In the rows, 128 means zero.
Y: a few groups of rows, each row roughly a mix of its group's hidden directions:
Y (96 x 10):
[[104  78  95 110 109 140 161 139 157 175]
 [187 102 142 126 173 143 161  99 154 125]
 [ 85 160 137 114 140 113  74 159 115 169]
 [ 81  99 152  93 112 143  80 156 133 154]
 [117 173 110 127  74 116  93 110  86 112]
 [156 147 119 161  70 134 165  88 104 125]
 [118  72 111 187 114  97 105 139 115 140]
 [ 76 172 127  75 125 145 151 114 132 155]
 [161 114 156 149 163 166 165  87 126  94]
 [113 119  83  93 159 110 171 124 166  95]
 [ 98 159 123 101 181 150 112 163 169 139]
 [ 96 162 143 142 165 101  94 168 115 168]
 [121 115 147 143 133 143 134  63 139  67]
 [ 96  97 124 140 100 128  99 170 186 144]
 [185 102 159 149 167 152 148  95 143 136]
 [128  80  70 154 128 145 144 134  88 104]
 [156 133 158 183  98 121 106  87 135 163]
 [195 111 127  94 165 123 164 117 147 115]
 [103 125 138 180  83 116 116  73 150 126]
 [ 91 120 149 143 178 144 181 147 127  94]
 [166 178 146  80 139 163 135 113 152 109]
 [177  85 157 146 113 161 137  99 162 108]
 [115 105 112 149 153 126 198 116 168 105]
 [140 120 150 154 159 157 132  62 153  95]
 [ 74 131  91 108 172  88 137 128 156 120]
 [ 99  64 141 147  96 128 164  96 121 147]
 [141 141 124  70 166 141 131 152  97  80]
 [187 141 107 127 105  91  81 131  98 132]
 [151 116  93 102 182 133 108 183 142 128]
 [133 162  98 107 101 114  92  89  99 174]
 [ 95 167 129 138 145  72 144  76 126 117]
 [115 174 128  93 145 142  93 132  93  76]
 [129 152 129 162  80 102  96 138 125 186]
 [ 94 179 117  70 120 108 142 136  99 148]
 [145 148 146 118 173 137 168 128 192 112]
 [150 156 123 144 106  94 155  72 108 170]
 [ 93 136 174 115 187  98  98 126 142 120]
 [109 102 200 150 140 153 142 121 150  98]
 [179  88 155 151  91  99 152 101 131 144]
 [ 78 151 139 144 153 175  92 152  96 130]
 [130 127 151 167  97 106  94 132  69 160]
 [160 150 135 139 156 179 122  66 141 125]
 [115 135 103  77 157 137 155 125 187 102]
 [ 86 131 109 183 180 139 103 147 143 128]
 [ 97 136 104  88 104 106  81 133 111 177]
 [158 100 118 169 122 107  81 176 152 113]
 [125 197 101  97 142 111  91 155 117 138]
 [137  98 142 131  96 161 108 130 202 134]
 [115 144 108  91 132 124 121 201  98 152]
 [107 112 103 166 129 112 100 155  63 149]
 [169 143  55 136 129 114 169 123 125 135]
 [151  92 102 184 141 113 171 129  97 108]
 [191 170 124 103 111  88 109 107 133 122]
 [148 126 120 116 162 152 177 121 185  94]
 [134  87  84 101 105 154 129 165 139 174]
 [143 124 136  82  68 130 139  82 123 159]
 [ 84 159 141 143 102 139  80 151  81 130]
 [106 130 119  64  78 143  91 107 133 129]
 [101 118 100 137 126  52 135 130  89 136]
 [133  98 112 145  90 180  93 130  80 130]
 [115 118 155  85  95 158 173  85 145 143]
 [160 125 107 160 117 136  58 126 164 143]
 [182 147 145 114 150 118  83 137 101 174]
 [154 130 139 179 179 108 177 140 142 119]
 [125 159 160 164 176  81 136 154 132 154]
 [ 82 114 117  97 109 123 135 186  86 115]
 [149 103 120 115  88 202 115 110 126 109]
 [150 161 110 110 106 150  85  76 140 165]
 [137 157 148 144 111 131  85 165  84 175]
 [151  70 121 123 144 122 188 131 161 143]
 [ 97 134 118 172 185 133 115 172 143 107]
 [ 98 131 203 124 130 113  96 102 122 153]
 [151 139 172 164  95 162 130 117 109  78]
 [ 89 107 140 158  90 122 132  75 136  85]
 [130 105  85 107 147 187 148 131 156  93]
 [125 105 134 152 144 118 200  93 161 143]
 [132 183 126 129 187 169 115 124 150 110]
 [197 111 154 104  90 143 133 104 147 113]
 [167 127 143 130  69 166  99 138  94 148]
 [ 76 111 157  91 149 122  76 152 139 145]
 [117 109  99  87  93 190  96 120 125 116]
 [190 106 133 101 180 140 162 133 138 130]
 [135 155 123 124 183 120  96 158 126  70]
 [ 67 117 135 118 121 148 124 133  91  70]
 [165 168  67 139 131  97 154 108 112 125]
 [ 46 123 140 109 146 100 118 119 151 117]
 [ 63 133 109 134 129 132 137  87 105 174]
 [125 129 120  72 111 187 113 115 167 112]
 [ 82 180 110 138 156 159  85 140 133 141]
 [139  97  85 125 146 186 155 130 146  90]
 [ 93 162 130 131  69 124  97 107  95  99]
 [ 88 103  71 101 133 139 126 172 152 109]
 [121 157 103 113 101 139  69 119 164 171]
 [140 173  94 123 164 132 112 145 167 177]
 [ 64 132 107 135 129 140 129  92 157  81]
 [ 65 108 147 165 108 154 114 150  94 140]]
the two rows of each list that fit no group, in list order (the others fit one group, some only roughly):
  * z_604: [208 112 170 139 125 124 136 110 114 140]
  * z_758: [ 88 144 119 139 171 142 165  82  88 136]
  * z_873: [ 92 108 142 147 157 132 187  91  94 122]
  * z_293: [143  89  85 134 126 168 171 163 152 109]
  * z_129: [153 149 199 141 114 130  96 106  95 138]
  * z_523: [192 179 106 109 148 135 128  99 137 109]
  * z_500: [124 156 131 161 152 105 170  90 137  74]
  * z_637: [ 68 132  93 157  95 155 102 152 123 109]
  * z_229: [127 115 155 143 104 134 114 180  79 175]
  * z_562: [ 75  99 112 131  87 104 108 159 141 167]
  * z_454: [141 143 142  76  86 156 135  82 152 153]
  * z_743: [134 147 153  90 132 182 155  82 158 124]
  * z_37: [178 173 127  88 109 142  88 124 158 129]
	z_523, z_637
  * z_558: [114 118 103 137  64 116 102  83  92 123]
  * z_816: [147  93 147 147 162 162 142 172 120 176]
  * z_988: [165 132 172 137 102 127 127  97 114 191]
  * z_227: [ 88  97 160 154  76 160 144 115 134 100]
  * z_934: [144  89 131  98 155 129 172  96 138  76]
  * z_10: [135 139 103  92 153 123  65 175 113 135]
  * z_789: [132 147 142 111 141  95 104 104 119 204]
  * z_893: [100 149 126  88 137  56 144 118 153 129]
  * z_262: [147 112  51 116 149 127 138 170 136 136]
  * z_539: [168 146 171 161 168 138 160 140 166 124]
  * z_445: [ 88 142 185 121 104 122  77 112 105 119]
  * z_292: [146 114 180 154  72 172 129 122 116 122]
  * z_405: [165 127  99 118 152 112 158 100 193 138]
  * z_826: [ 87 144  59 132 138 137 152 157 126 158]
  * z_786: [105 127 105 148  60  79 125 108 145 133]
	z_558, z_826
  * z_813: [106 113 128  90  64 125 115 134 163 166]
  * z_501: [141 143 144  78 119 101 180 138  81 111]
  * z_203: [133 105 184 165 111 150 114 100  84 107]
  * z_805: [ 93  99  69  92 124 132 115 165 145 150]
  * z_543: [191 111 145 154 148 124 129 143 111  73]
  * z_806: [205 142 157 155 159 127 148 122 117 130]
  * z_680: [180 161 113 148 161  89 155  92 119 132]
  * z_8: [ 60 131 111 110  97 127 118 135 154 175]
  * z_371: [ 62 131 168 111 148 122  97 138 146  93]
  * z_242: [144 148 161 113 178 113  66 149 113 132]
  * z_497: [134 135  92 105  82 168  83  96 133 152]
  * z_722: [139  93 109 148  62 156 159 100 142 122]
  * z_311: [ 66  90 121 142 127 100 142 178 130 140]
  * z_628: [ 95 170 145 111 149  79  82 106 110 132]
  * z_18: [144 137 201 149 174 137 120 126 138 101]
	z_497, z_722
  * z_192: [113 116 102 128 134 120 154  73 186  96]
  * z_45: [197 128 163 133 157 144 129  83 123 118]
  * z_261: [158 141 131 133 152  69 165 137 135  78]
  * z_252: [148  90 179 146 129 150 138  94  94  89]
  * z_652: [106  88 109 141  88  92 160 153 149 168]
  * z_618: [158 165 118  99 126  87 105 184 110 110]
  * z_251: [ 81 114  87 125 143 101 179 112 163 129]
  * z_685: [131 151 171  86  88  98 123  89 158 134]
  * z_837: [ 88 107 107 117 136 138 143 193 116 171]
  * z_865: [163 127 109  81  88 139 142 101 177 109]
  * z_809: [145 102 100 179 169 124 178 143 121 107]
  * z_641: [ 74 125 141 138 117 144 127 134 140  54]
  * z_221: [157 130 140 101 125 123 177  93 181  95]
  * z_139: [147 119 146 164 103  61 155 103 103 130]
  * z_724: [ 74 166  90 130 138 111 107 122 103 172]
	z_261, z_865
  * z_595: [125 178 142 109 178 125 156 140  89  94]
  * z_492: [ 77 132 106 142 155 140 167 114 154  77]
  * z_753: [104 155 119 149 122 140  90 175 115 186]
  * z_799: [171 150 112 125  88 113 123  99  89 177]
  * z_200: [194 113 122 146 114 102 113  98  81 122]
  * z_828: [101 136 139 117  88 148  65 132 144 172]
  * z_614: [166 121 141 119 129 180 160 107 176  97]
  * z_859: [160 151 136 157 174 156 109 119 154 180]
  * z_15: [146  78 107 125  95 176 149 164 150 145]
  * z_831: [ 92  84 131 117 158 156 162 124 124  74]
  * z_305: [ 64 132 164 111 125  93 108  95 132 158]
  * z_453: [186 186 126  96 143 146 114 113 119 111]
  * z_559: [104 112 140  95  71 158 136 116 174 153]
  * z_857: [106 187 122 147 155 155  82  97 144 120]
  * z_928: [ 99 167 146  90 166 153 148 164 159 109]
	z_492, z_828
  * z_516: [178 108 123 178 142 135  73 110 140 122]
  * z_538: [159 182 108 132 177 135 117 101  89 119]
  * z_574: [ 70 126 148 174  97 148 104  99 111 111]
  * z_471: [164 128  99 105 114 128 120 133 108 204]
  * z_930: [145  99 114 160  95 119 102  71 112 165]
  * z_103: [150 123 122 161 176 188 148 152 149 113]
  * z_375: [ 81 135 124 149 172 112 165 143  77 124]
  * z_621: [159  94 163 114 171 166 151 131  96  99]
  * z_544: [142  99 134 148  62 168 163 116 126 144]
  * z_51: [174 132 127 155 175 113 136 115  75  97]
  * z_170: [117 155 146 158 187 127 112 175 133 161]
  * z_768: [ 74 117 193 145 104 125 127 130 155 146]
  * z_971: [ 95 155 105 162 159  88 100 156 134  89]
  * z_713: [ 95 120 170 155 124 119 173  73 147 125]
	z_768, z_971
  * z_377: [147 121 117 185 184 139 163 156 131 117]
  * z_30: [183  98 139 155 136  98 139 146  92  87]
  * z_124: [107  82 110 113 172 142 148 165 174 124]
  * z_669: [122  92 156 159  81 177 155 137 135 103]
  * z_666: [174 166  94 138 128 107  68 134 112 132]
  * z_529: [193 164 142 111 170 145 102 110 125 117]
  * z_940: [175 106 126 133 106 150 184 152  86 131]
  * z_632: [129 130 172 146 105 133 107  93  88  73]
  * z_434: [ 93 130 112 112 108 148  80  77 159 155]
  * z_208: [180 138 138  99 126 103 135  83 130  75]
  * z_442: [126 172 144 109 147  92  65 123  98 138]
  * z_179: [104 111 109 128 185 122 156 150 166  84]
  * z_736: [136 172 140  70 102 136 113 164 167 131]
  * z_853: [ 47 120 117 128 125 151 122 152 107 100]
	z_940, z_434
  * z_384: [ 92 139 174 133 165  81 139  88 139 141]
  * z_527: [ 83 151 117 163 117 141 107 166 127 184]
  * z_943: [168 138 104 175 103 139 106 149 119 183]
  * z_343: [164 140 147 115 156 146  66 169 109 114]
  * z_913: [148 138 133  92  98 111  72 122 175 154]
  * z_195: [ 77  95 141 141 103 162 138  88 159 157]
  * z_608: [ 93 106 149 147  55 154 147 114 127 118]
  * z_881: [ 51 106 150 108 114 141 100 141 141 106]
  * z_570: [148 126 115 142  78  79 132 134 152 182]
  * z_916: [163 172  91 111 149 108 123 113 182 149]
	z_943, z_913
  * z_674: [ 73 133 160 128 156 125 100 139 142  71]
  * z_752: [111 139 147  99 168 125  63 162 122 105]
  * z_486: [ 52 140  90 135 146 143 132 141 161 129]
  * z_215: [166 158 132 118 199 140 162 114 125 117]
  * z_599: [ 73 107 116 164 175 123 149 149 160 140]
  * z_290: [112 135 104 131 195 166 135 165 158 121]
  * z_874: [162 135  94 155 131 113 195  94 136 138]
  * z_723: [118 130 194 153  86 155 141  93 121 116]
  * z_909: [101  80 143 140 101 129 145 176 101 170]
  * z_175: [144 100 136 160  79 149 109 121  67 135]
  * z_488: [138 134 112 125  73 171  96 159 102  92]
  * z_821: [141  91 143 152  83 160 182 110 141 147]
  * z_475: [164 124 180 145 101 127 101 125  70 134]
  * z_394: [193 135 125 119 104  76 134 135 136 165]
  * z_987: [158  75 126 155  81 129 105  92 143 147]
	z_215, z_599
  * z_615: [115  91 109 185 132 108  84 166 147 132]
  * z_920: [117 137 144 125  98  94 131  81 112 193]
  * z_933: [149 149 144  67 167 158 162 138 151 118]
  * z_57: [ 91 168 121 115 175  87  99 131 130  93]
  * z_142: [ 88 133 110 114 117 153 104 162 137  61]
  * z_336: [120  91 123  89 141 147  90 179 141 166]
  * z_31: [121  95 143 124  92 163 149  68 151 155]
  * z_707: [157 161 119 161 184 118 104 159 127  93]
  * z_578: [ 78 126 106 157 145 115  97 187 151 133]
  * z_623: [132 107 120 149  88  89 155  78 172 129]
  * z_447: [ 98 161 108 144 193  94 132 137 157 139]
  * z_630: [109 113 144 190 127 138 132 120 155 189]
  * z_183: [128  87 128 203 164 130 121 133 122 105]
	z_933, z_447
  * z_38: [203 127 165 126 113 110 121  98 105 119]
  * z_931: [162 137 155 109 157 126  90 118 137  62]
  * z_947: [193 162 111 125 150 103 111 129  96 160]
  * z_48: [159 165 149 120 179 166 104  96 124 102]
  * z_162: [176 152 111 102 151 157 147 174 130  89]
  * z_941: [191 113  83 123 133 137 158 138 125 171]
  * z_177: [119 167 154 140 190 108 134 158 160 152]
  * z_47: [152 126  85 123 136 163 107 182 119  83]
  * z_257: [167 187 113 119 166 115 115 138  88 107]
  * z_73: [ 72 155 115 117 157  84 106 130 134  86]
  * z_761: [149  68 142 137  71 135 124 105 157 142]
	z_931, z_162
  * z_369: [131 109 142  95 119 153  67 173 117 159]
  * z_432: [149 154  85  83 116  78 137 137 164 128]
  * z_795: [ 95 175 118  86 153 105 131 182 127 122]
  * z_902: [168  98 151 121 112 106 174 111  80 103]
  * z_898: [157 102 187 152 112 149 145 108 129 175]
  * z_534: [182 153  75 132 154 130 127 156 114  93]
  * z_660: [ 96  72 130 129 145 150 172 109 142  87]
  * z_20: [ 71 139 116 135 100 117 158 149  70 128]
  * z_755: [131  85 108 167  89 109  78 132 142 157]
  * z_634: [ 99 159 183 131 168 102  97 140 128 158]
	z_20, z_634
  * z_546: [100 149 153 114  82 112  85 102  95 162]
  * z_333: [131 129  72  89  75 123 119 129  90 142]
  * z_240: [123  83 142 130  80 112 163  84  97 145]
  * z_734: [135 149 140 158 198 144 148 162 158 131]
  * z_433: [148  96 169 118 148 177 100 176 139 120]
  * z_478: [119  76 111 135 101 163 181 138 160 140]
  * z_975: [146 164 125 143  81 157 104 126  91  79]
  * z_600: [ 97 129 126 114 172 174 127 118 113  67]
  * z_960: [106 122  82  82  93 112  88 146  99 138]
  * z_3: [135  85  76 120 109 169 143 175 140 129]
	z_333, z_960
  * z_970: [129  97  56 107 125 143 146 168 148 138]
  * z_390: [ 99 133 142 126 136 187 130 109 192 138]
  * z_381: [ 94 130 130 106  97 165 131  87 164 174]
  * z_470: [145 184 138 106 181 155 149 114 116  99]
  * z_526: [126  84 118 180 135  84 120 162  96 115]
  * z_567: [189 169  93 125 159 100 122 125 104 141]
  * z_512: [149 172 111 155 191 124 104 143 104 106]
  * z_116: [158 128 129 112 176 155  86 176 133  98]
  * z_214: [ 64 110 100 152 138  86 127 128 136 166]
  * z_840: [ 92 151 112  86  89 122  98 154 161 162]
  * z_33: [156 124 118 109 162 150  83 189 123 105]
  * z_688: [123  94  93 108 106 188 162 159 133 114]
  * z_862: [122 161 136 123 181 151 130 173 161  89]
  * z_549: [ 71  91 119 162 148 107 161 150  97 133]
	z_214, z_688
  * z_751: [113 141 141 119 104  46 122 116 101 145]
  * z_123: [ 98  75 155 116  89 144 172 115 155 138]
  * z_948: [134 128 141  89 161 151 131 122  95  59]
  * z_835: [152 162 146  64 129 124 170 132 107 101]
  * z_659: [115 182 127  98 148 104  70 145 140 106]
  * z_382: [113 138  91  74 120 111 129 168 162 166]
  * z_781: [196 132 139 158 160 144 115 135 143  85]
  * z_457: [108 114 114 104  67 110  91 110  83 139]
  * z_756: [ 83  84 134 146 117  95 144 186 135 124]
  * z_658: [172 164 167 128 147 126  74 130  93 126]
  * z_844: [135 127 115 171 178 185 129 165 129 128]
	z_659, z_382
